Each named turn below is shown by a few rows before and after it. Which turns, in which order, take the first row of each later pair to the second? The first pair is answered.
turn k_943:
[  2   0  -3 -39   1 -17 -23  10 -15  10  27  20   4 -20   4  14  45  15
  11  12   5  -6  -5  62  15   3  -7] |-> [  0  11   3 -39   4 -19 -15  11 -18   0  24  29  11 -21   1  10  44  12
  20  17   2  -4  -2  59  10   2 -14]
[ 24 -17   5   6 -15 -22 -17  -8 -27  21  35  25  -7  17  -7  -8   5  -4
 -12 -14  23  -3 -40  40  -4  -6  22] |-> [ 10  -5  11  -1 -10 -35   0 -17 -39  15  28  25  -1  -2 -18  -8   2 -11
  -4 -10  22   2 -36  47 -13 -12  16]
[ -1  27  11 -20  13  18   2   0   9  -7 -11   0   2  18  18   1   9  10
  -4  19  -2  -8 -15  14  -4 -17 -11] |-> [  6  15   5 -18  12  23  -9   1  11   0  -3  -3  -2  23  24   3  16  14
 -11  12  -1  -8 -17  13   2 -11  -5]
turn k_815:
[ 29 -17 -10  -6   9  33   8   1  11  13 -36 -29  16 -37  15  28 -17  29
  -6  12 -35   0  16 -54 -10  42   5] |-> [ 49  -9 -11   8  -1  45 -22   7  25   7 -13  16  16  18  24  19   7  43
  -1   9 -31  -6   6 -53  -4  33   1]
[ 12 -12   1   5   2  18 -24 -14  12   7  -5 -15 -16  -2  14   4  17  24
  -9  -2   1 -21  -6   5  15  13   2] |-> [  6  -8   6   0   3  12 -16 -17   4   6  -9 -20 -11 -17  15  11  18  24
  -6   2   0 -24  -6  13  15  18   2]
[  8  -7   7   0  -9  17   4  51  31 -13 -10  13   1 -13  11   3 -47 -33
  22  22  33  11   4 -27 -17  10 -19] |-> [ 13  13  21  -7 -12  10  -1  51  25 -21  -5  35  13   1  24   8 -20 -25
  37  23  30   1   0 -10 -13  12 -24]
turn k_429:
[ 13 -36  -9   3  18  34 -14  26  34  22  10 -47  -9  -9  40  12 -30  -6
 -26   7   4   0   5 -12   2  42  11] |-> [-17 -14   2   2  26  22  11  33  30   7  -2 -39  -3 -21  25   0 -55 -37
 -17  21  21  11   2 -18 -24  18  -2]
[ 10  14  23   7   4 -45  -1  12 -14  -6  14   0  33 -19  30  24  23   7
  18   0   6 -20  -6  32 -11  40   5] |-> [-21  24  19  20   5 -56  14   5 -21 -16   7  13  27 -15 -15  -7  -3 -20
  23  -5  23  -1 -13  21 -32  -6  -2]
[  6   1  -1   8 -15  -3  15 -34 -14 -20 -16  17 -25   2 -26  -1  11  27
  -3   3  -2  25  10   9  23 -14  12] |-> [ 22   0   9  -1 -14   2  12 -26 -12 -19 -15   5 -15  -6   7  17  23  36
   1  10 -11  12  14  14  31  13  13]
[ -3   8 -24  23  -8  -2 -12   7  30  26 -11  22 -23  44   1  -8 -27 -29
 -22  -5  21   9 -21 -19  -9 -23  35] |-> [ 19  -4 -23  13  -8  10 -24  12  33  35  -5  10 -20  43  38  18  -7  -7
 -23  -4   6 -11 -14 -13  10  14  40]
turn k_249:
[ 23   1   5 -32   3 -18 -10 -10 -32   2   5   8  26  -4  24  23  78  35
  13   1 -41 -34   5  39  48  37   2] |-> [ 34 -37 -20 -12  -9   0 -49  11  -9  36  30  -1  -7  29  32   7  57  14
 -24 -19 -11 -25 -20  30  52  28  24]
[ -1 -14 -14  -3  -8  14  -1  12  14  -6   2   4  -7  18   7 -25 -49 -27
 -29   9  39  18  -4 -30 -21   5  -1] |-> [-12  10   1 -15   3   4  28   4   2 -33 -19  11  13  -6   1 -17 -46 -22
  -3  26  21  12  12 -32 -28   7 -17]
[ 43  -3   0  -2  21  32 -16   8  32   8 -28  21   1  19  24  10 -10  12
  -6  33 -14  -5  19 -29 -19  19  18] |-> [ 41   2   3  -6  26  29  -8   7  27   2 -33  24   7  13  23  11  -8  14
  -3  37 -18  -9  22 -29 -21  21  16]
[-22  15  -1   9   5  29 -24  24   6 -11  37  40   1  61  15 -10  39 -31
  -6  21  31   3 -33  43  -3 -23 -27] |-> [-29  20   2  11  10  28 -12  30   6 -18  28  43   4  57  12 -14  23 -43
  -1  32  34   4 -26  32 -13 -28 -32]

Between the rows of a pair lie two turns.
[ 21   6  -6 -15 -17  17 -38  17  -4  29  15  15   0  16  17  15  44  22
  -6  11 -19 -32   9   1  16  26  -2] |-> [-12  17   7 -33   0  -4  10   8 -24  21 -16 -22  13 -49  -2  20  13   3
   4  26 -23 -24  26  -1   0  25  -7]	k_815 k_943
[ 27   6  -2  27   7  22  -4  28  39 -32   8  48  24  51  20 -27 -10  -2
  -8  37  23  -7  26 -47 -18  25 -11] |-> [ 33  10  12   3  12  18   0  30  31 -26   6  25  39  19  56   3  10   9
  -4  39  11 -22  34 -27  -3  63  -4]	k_815 k_943
[-44 -18  -9   4 -13  -7   8 -27 -10   4 -12 -25   2 -32 -29   5  -7  -6
 -22 -16   6   6 -16  16   9 -21  15] |-> [-25 -20 -19  17 -19   3  -5 -38  -2  -5  -9   3  -1   5 -40   1  14  22
 -14 -22 -11   1 -12   4  20 -30  10]	k_943 k_429
[ 27 -39  -3   5  10  11  23  25  -2 -26  16  23  21  33  55  34  17  42
  51  35   7 -18  34 -31  -6  23   0] |-> [-16 -21   2  13  22 -10  56  23 -12 -40  -3  20  22   7  14  10 -28  -1
  56  45  28   7  32 -44 -40 -14 -12]	k_429 k_815
[-20   4   2  -2   4  -2   0   8   0   0 -17 -10  -5 -28 -15  -2 -32 -20
  -6  14  11  13   4 -17 -24 -15   6] |-> [-11  21  13  -7   8  -3  11   2  -5 -21 -23   7  12 -26 -10  10 -10  -1
  16  25  -8   3  16 -15 -20  -6  -5]	k_943 k_249
[-22 -15 -23   9  -3   7  23 -20   6  10   0 -45 -11  -9 -25   3 -42 -13
 -26   2 -10  31  12 -26   4 -20 -21] |-> [-14  10  -9   8   3  12  38 -18   9 -20 -11 -17   6   1 -17   9 -34  -1
   5  26 -25  22  29 -37  -4 -15 -42]	k_249 k_943
[  5   0  -8  -2   2   0 -13  -7  -7   9   0  -1  -4   8   1  -5   9   3
 -16  -4 -11  -2  -5  10  10  -3   9] |-> [  3  -2  -8  -1   3  -2 -13  -2  -7  15   0  -8  -7   2   2  -7   0  -6
 -16  -5  -3  -2  -7   9   8  -2  10]	k_815 k_249
[  9  11  17 -12  -4  -7 -26  14  -6  14  15  -2   5   3  43  10  28  -4
   1  -9   8 -13 -15  39  12  21  13] |-> [-22   8  16 -16  11 -16  16   7 -13   7 -16 -35   8 -45  11   2 -16 -30
   3   2  11   6   0  18  -8   9   8]	k_815 k_943
[  0   3  15 -21   5  -8   1  17 -13  17  15 -21  10 -23  41  28  14 -10
  -3   7   8  -3 -10  20   4  22   6] |-> [  9 -22  -2  -7  -1   6 -15  25   5  28  22 -25  -9  -2  31  16  -7 -18
 -22   1  18   4 -16   1   5  14  15]	k_249 k_815
[ 13  24  14 -17   3  -4   9  -6  -7  -9  -8   9  21 -14  25  26  39  28
  14  10 -28 -20   6  17  14  30  -4] |-> [  9 -17  -6 -15   3   2   1 -11  -6  25 -11 -43  -2 -40  15  22   7  11
 -21  -8 -16  -6   1  10  21  33  22]	k_249 k_815
[-19  10   6 -12 -10 -10  14 -19  -5   5   0  -8  -2 -20   3   0  19  26
  -8 -12   4  -6  11  18   7   3  -4] |-> [-27  -1  -4  -1 -11  -3  20 -20   2   5  -7 -11 -11 -19 -20 -14  -6  15
 -14 -13   9   5  14  -2   0 -11  -5]	k_815 k_943
[ -2   2  -8 -21   9  -7   4 -29   0   7  34  -7  11 -10 -18 -10  24  24
 -18 -13 -17   4 -20   3   2  20  16] |-> [ -4  25  11 -27  17  -9  22 -12   4 -12  23   2  29 -15   7  -1  18  12
   1  14 -19  -5 -11  -3 -15  30   0]	k_429 k_943
[  1  23  20 -10   5   1  -8  25  14 -18   4  30  18  18  29 -12  -3 -33
  15  10  18  -6  -8  -6 -15  -2 -15] |-> [  7   5  12  -6   0   7 -21  31  20  -2  12  22   8  24  35 -13  -9 -37
  -1   2  27  -3 -14  -5 -10   2  -6]	k_943 k_429
[-21  27   7  10 -13 -39   9 -28 -28 -29   1  24  11  15 -41 -25  17  29
  26 -10 -14  -1   9  13  -7 -36 -18] |-> [ -5  -4 -13  18 -28 -27 -28 -22 -14  -1  24  18 -12  41 -33 -33  21  30
  -3 -34   3   3  -9  23   9 -36   1]	k_249 k_249
[  1  21  13 -11   2  -6   3  23  16 -35   1  30  16  20  37  14  18  -7
  29  23   3  -6  -2  -4  -3  -3 -22] |-> [ -6  -2  10 -28   9 -11  12  15   3  -6  -8 -31  11 -35  44  34   8  -8
   8  12   1  -3   3  11  12  26  -1]	k_943 k_815
[  3   8  -1  -6   3   3 -28 -24 -17  46  20  -2 -11  -7 -20   4  44  38
 -22 -20   5 -17 -30  43  27  -9  14] |-> [-35  37  15 -13  19 -16  24 -30 -30  20 -13  -7   8 -50 -45  -1  15  16
   0   4   5  -6 -12  30  -2 -25  -4]	k_815 k_943
[ 30 -25   9  13  -3  25 -39  39  22   2  14   0 -20  15   6  32 -19  12
  -8  40  -8   2   8 -12  -7   3 -19] |-> [ 13 -25  14   2   7  13 -13  30  12   8  -4 -35 -14 -30  -1  43 -34   3
  -9  41 -12   5  16  -8 -12  14 -14]	k_815 k_815
[-32 -13  31 -42  20  22  31  13 -21  -9  20  12  27 -12  35   7 -20 -18
  19  11 -24   2 -18   0 -35  10 -18] |-> [-19 -30  19 -36  20  39  23  21  -3  -2  19   2  19  -1  43  12 -34 -21
   6  11 -25   1 -16 -19 -31  18 -16]	k_943 k_815
[ 18  -6   3  -5   3  17  -2   1  10  11  -7 -27   8 -10  16  21  -6   4
  11   8 -15  -4  14 -17   3  32   2] |-> [ 12 -10   1  -5   1  13  -4  -4   6  17  -4 -35   3 -17  12  20  -2   5
   1   1 -12  -1  10  -7   8  33   8]	k_943 k_249
[  0 -10  -6  24 -13  17 -15  12  34  -2  -2  11 -19  23  -8 -10 -30 -33
 -13  -1  25  13 -13 -36 -21  -8 -10] |-> [  9  25  29 -14 -10  -4 -12  -1   3 -10   2  19  20  -7  39  29  39   5
  16   5  -1 -15  -8  20   1  32 -12]	k_429 k_815
[ 23  18   5  -8  -6  -5   4   1 -14 -10  12  18  28  -1  18   9  30  23
  22   1 -37 -29  -4  13  10  23 -15] |-> [ 34 -12 -15   4 -15  11 -28   9   1  16  31   7   7  19  22   0  19  13
  -7 -14 -19 -25 -21  10  17  24   0]	k_943 k_249
[-35  47  19 -21  20 -17  -2 -21 -22 -22 -17   0   3 -49  27 -23  -4 -24
  42  -9  28   7 -26  40 -21  -1   5] |-> [-15  33  -7  14   8   4 -32 -25   0 -28  -5  50 -17  30  -9 -55  -2  -8
  39 -22  26  17 -32   7 -20 -39   0]	k_943 k_429
[  8  -4   5   9  37  25  11  -2  29  -7 -29  -2  13 -13   3 -24 -22   3
  16  15 -14 -13  33 -32 -12  -1 -12] |-> [ 23 -23 -10  17  29  33  -9 -16  33   4 -16  -2   1   1  -5 -25  -6  23
   4  -3 -19 -13  29 -30   4   0  -1]	k_429 k_429
[-16  24  37 -11  11  -9  60 -16 -11 -32 -17 -19 -16 -38   8  16   5  23
  22   6 -22  -5  21 -23  -8  10 -18] |-> [  0  -2  12  15   7  15  47 -11  13 -32 -16  -8 -37   2 -17  -1 -20  26
  10   1 -22   5  25 -67  -9  -7 -18]	k_815 k_249
[ -5   9 -17 -17  20  23  -1   1  18 -39 -27   3 -14  -2   1   6 -14  28
  34  19 -18  13  59 -46 -11   6 -15] |-> [ 14  -5 -23 -19  10  21 -21 -12  13 -22 -14  -4 -17   2  11  17  19  58
  22  -1 -29   6  53 -25  16  22   0]	k_249 k_943
[-14  22  18  -7 -18 -21 -12   8 -10  -4  13  20   9  11   9 -13 -11 -49
   8  10  29   5 -21  15 -21 -13  -6] |-> [ -1 -17 -10   5 -28 -11 -33 -12  -7  21  17   1 -14  16 -19 -21  -8 -27
 -16 -19  22  12 -24  10   5 -18  14]	k_815 k_429
[-22   2 -17   6   9  -5   7 -21   6 -14 -22  10 -11  18 -38 -13 -17  -5
   9   3   9  14   0 -30 -18 -39  -4] |-> [  0 -17 -28  14   3   9 -17 -12  18  -2  -8   6 -20  37 -23 -11 -12   0
  -4  -7  12  11  -5 -31  -3 -28   9]	k_943 k_943
[ -3 -38 -26  -7  10 -39  -9   8 -23   9  19  17  17 -25  -2  -8  17  17
  11   8  20  -6  16  31 -26   6  14] |-> [ -4 -45 -32   1  10 -32 -15  19 -12  15  22  16   8 -16   0 -16  -2   0
   3   8  32  -2  12  18 -34   1  16]	k_249 k_249
[  7   8 -13  -8  -4  17  -5   3  -7 -10   0  -6 -13   6  21  15  26  20
  -5   4   5 -26   2  18   8  21  12] |-> [-21  22  -3 -12   2  -2  20   4 -20 -17 -11 -11  -8 -17   9   8   9  -2
   4  10  16 -17   2  23 -10   6   5]	k_943 k_429
[ -5   7   8 -11  18   8   7  13  24  -9 -18  -4  10  -7   7  -4 -41 -21
  -4  19  17  13  17 -30 -22   0  -5] |-> [  6  34  19 -15   5  -6 -14  -8   4 -19   1  44  18  24   5  -3  23  13
  13   1  11   1   3  14  -2 -10  -8]	k_429 k_815
[  8   0  -3  -8   3 -10   6   0  -3   2  -1  -8   5 -11   3  -3  -2  -3
   2  10  -9  -7   1   0   1   5   1] |-> [11 -9 -9 -1 -1 -3 -4  0  3  9  3 -7 -5  0  2 -7 -4  0 -3  4 -8 -6 -2 -5
  5  2  6]	k_249 k_815
[ 12  -3 -28  17 -18  -1 -12   5 -19  54   4   4  -7  12  20 -19  26  45
 -20 -49  -5  -8 -27  52  29   1  41] |-> [-13  -8 -39  29 -12  -7  11  -3 -21  55 -15 -14 -16  -9 -25 -38 -13  24
 -29 -56   7  13 -25  32  12 -24  40]	k_943 k_815
[  1 -14  22 -12   3  25 -16 -17  21   4  25 -25  -9 -48  13  -2  -2 -19
 -17   0   1 -17  -9   3  12  34  19] |-> [  6   3  30 -14   0  22 -24 -16  16  -4  33  -4  -3 -32  24   1  22 -13
  -6   1  -3 -24 -13  17  15  34  14]	k_815 k_815
[-23   9   7 -10  12 -14  18   1  -8   0 -15 -14   9 -32 -14  -8 -20 -33
   8  12  11   6   6  -2 -18  -5  -6] |-> [ 17 -25 -13  -8   0   2 -19 -10  -2  25   5 -21  -6 -10   0   9  19  14
 -12 -13 -10  -6   6   7  24  22  13]	k_429 k_429
[  2  28  12   2   0  -4   7  -1 -12 -22  19  28  30   2   9  -6  24   4
   3  -7   9 -12 -10  35   3  -3 -30] |-> [-10  10   4  11  14   5  35   6   0 -25  -5  -6  24 -23  -9 -14 -31 -17
  -2   8   7   0  10  -9 -15  -3 -32]	k_815 k_943
[  4 -23   2  19  18   1 -22  -4  16   3   0 -22   9   1  30   2 -10  14
 -28  23  -1  -2  -2  -2 -21  33   0] |-> [ -3  -3   8  25  16  -2 -26   3  16 -11   2   8  15  24  24 -11 -10   3
 -16  30  10   2 -11  -1 -35  12 -10]	k_429 k_815
[-17   4   7  -6   7  -5  10  14   0   1  -7  -6   2 -17   5  -8 -17 -26
  -5   5  18   1  -6  -3  -6  -6   0] |-> [-11  12  10 -16   6 -15  11  -2 -18  -2  -6  -1  14 -24   9   1  10  -4
   4   0   4  -7  -2  15   9   6   3]	k_249 k_249
[ -4 -32  25  -5  54  39   1  47  -6 -28  11 -41   3  14  45  11 -14   6
 -15  21  -5  -8  29 -11  29  25 -23] |-> [-21   1  31  11  47  28  -2  46  -9 -50  21  11   1  56  18 -18 -14 -11
   2  22  15   2  16  -7   8 -21 -41]	k_429 k_815
[-14   6   6 -24   4  24 -17  -2   3   7  -3  -6   9 -15  25  12   9  27
   5   3   4  -6  13  17  21  29   7] |-> [-29   4  -8  -3   4  32 -11  10  18   2  -5   6  -9   7  -7 -16 -38  -6
  -2   6  25  11   8 -16  -5  -6   0]	k_429 k_815
